The same turns and mirrors carry the whole set onto itself, and each row onto the other rows of its family. Which rows share a family with each named row? Give them in list order.
These 40 rows form 5 families of 8 rows each.
nikas: [ 18   5 -14  -1  -5   5  13 -19 -20 -11]
Tiko: [ -8   3  -4  -7  13  -1   7  -2 -34 -13]
Mesem: [ 0 28 12  3  7  0 12  9  3 15]
ninof: [  3  -9  -5 -23   5  21  -5  -9 -18 -16]
lopiv: [-10  19   8 -18  -2  -1   5  -4   5  17]
fuluf: [-10   4 -17 -11  18   6   5   0 -21 -19]
lol: [-10  15  33  -7  -4  11   1  12  -3   1]
vazi: [  4  -6  -7 -10  -3  25  -5  -9 -21 -24]
nivaf: [-3 14 26 -5 -1 16 -3 18  8  3]
num: [ 12  -2   1  11   7  18   2  -3 -16 -32]
Fedat: [ -4   5 -12 -18  19   6   8  -7 -27 -13]
bedel: [-15  19   5  -3 -10   0   5   3   2  19]
kuzig: [ 12   5 -25  -1   9  10   6 -14 -11 -14]
vot: [ 1 30 11 15 -1  1 12  7  2  6]
ralo: [ 3 29 22  8  3 -1 15  3 -4  7]
dafo: [-12  20  -1 -13  -4   6   6  -4  11  17]
Lofa: [ 18   3   2  -5  14  23   2  -4 -18 -29]
kalun: [  0  -9 -15 -15   1  21  -7  -6 -10 -19]
vuvo: [ -6 -13  -6 -13  -7  19  -3  -7 -15 -21]
mobo: [10 17 11  0 -9 22  0  0 20  1]
rida: [  2 -11  -3 -19 -12  16  -1 -10 -19 -16]
Vipa: [ 15   7  -6   7  10  18   3  -7 -24 -28]
Kotun: [-14  -1 -12  -6  12   0   7  -5 -27 -14]
Sosuv: [-16  13  23  -2  -8  12  -2  17   2   1]
bogof: [ 20   8 -16  -5  13  11   9 -18 -18 -11]
geki: [14 22 15  5 -6 14  6  5 14  8]
dubem: [  7   8 -22  -4   5   8  10 -17 -25 -12]
Vop: [ 13  16  23   4 -14  15   2  -3   7   7]
Vaka: [16 18 20 -1 -7 16 -1 -2 16 -1]
bef: [ 11   6 -20   6   2   4  14 -18 -15 -15]
bunu: [ -8  17  14  -9 -10   1   6  -5  -2  21]
zem: [-11  15  12 -14  -6   6   3   7   7  18]
tosul: [ 10   4  -7   2  15  19   1   2 -13 -33]
Lif: [ 7 31 14  6 12 -2 10  0  4  7]
redad: [-10  11  29 -12   4  12  -7  11   4   0]
diz: [-15  14  22  -6  10  15  -6  16   6  -1]
gurum: [-10   0 -10 -13  10  11   1  -6 -31 -17]
Mutet: [  7  16  17  10 -16  17  -1   6  11   3]
dez: [ 0 31 10 11 17  5  9  7  5  5]
fafod: [ 14   1   8   6   8  14   1   0 -25 -29]

Same family as vot: ninof, Fedat, bedel, Lofa, Sosuv, bogof, Mutet
Same family as nivaf: Mesem, vazi, Vipa, geki, dubem, zem, gurum
Same family as dafo: nikas, Tiko, mobo, rida, diz, dez, fafod

The same turns and mirrors carry the whole set onto itself, and each row onto the other rows of its family. Which rows share a family with each named row? Give them in list order.
These 16 rows form 4 families of 4 rows each.
Rit: [ 13  -7   1   1  20 -10 -21  -2  16 -13   8  -6 -11 -17   7 -13 -17  15
   1   0]
pimit: [ -1   1  -1  11 -17   3   2 -20  17  28   8   1  -3 -24   1   9  -1  -4
  10 -13]
Getu: [  3   5   5   1 -14  11   0  -6  19  17  18  10   6  -6  12  -5   2  16
  -7  22]
Pep: [ -6  -5 -19  -8  -9  -5   4  10  -5  10   2  27  15  12  -1 -10  23  -7
  10 -20]
lodaf: [  9   4 -15 -18   8 -24 -13  12 -15  -6 -14  18   6  -3  -5  -8  14  -7
  -5 -27]
kudi: [  2  27 -22   4   2  -9 -22   4 -20 -15  -7  12  10 -18   2 -15   4   9
 -20   0]
bida: [ 15  12  -2   2   0 -11 -15 -15   6  11  -7  -6 -11 -36  -3  13  -6  -5
  -2 -20]
nutum: [-12   4 -19  18 -14   6  -6 -19  -3  20  -2   8  20 -11   0   7  16 -13
   8 -19]
panam: [ -6 -15  -4  13   3   8  -5  -3  23   2  22   3   0  -3  11 -18  -9  15
  15   6]
Lag: [  5 -11   1 -14 -13  -7  14   8  18  21  14  21  -6   1   1  -6   7   2
  11 -12]
lun: [  3  14 -19   8   2  -9 -22 -15 -14   4 -18  -1  12 -22  -3  11  12 -15
  -5 -25]
losel: [ 20  -1   6 -24   4 -24  -5  10   8   5  -1  13 -16 -13  -4  -5  -3   2
  -2 -19]
tez: [ -6  16 -27  12 -12  13  -5   2  -6   1   8  13  21   4  11  -9  21   9
  -4  12]
sul: [  1  -2 -16   6  25 -10 -33   0  -9 -25  -6   0  12  -6   6 -17  -2   5
  -3  -7]
bedo: [ 12  15  10  -7   0 -11 -18  -4   5   1   3   8  -5 -28   4 -10 -14  16
 -22  12]
vib: [-17 -11 -23  18   8   6 -15  -2  -2  -9   8   9  23   8  10 -21   7   5
  11  -2]

Same family as bida: pimit, nutum, lun
Same family as vib: Rit, panam, sul

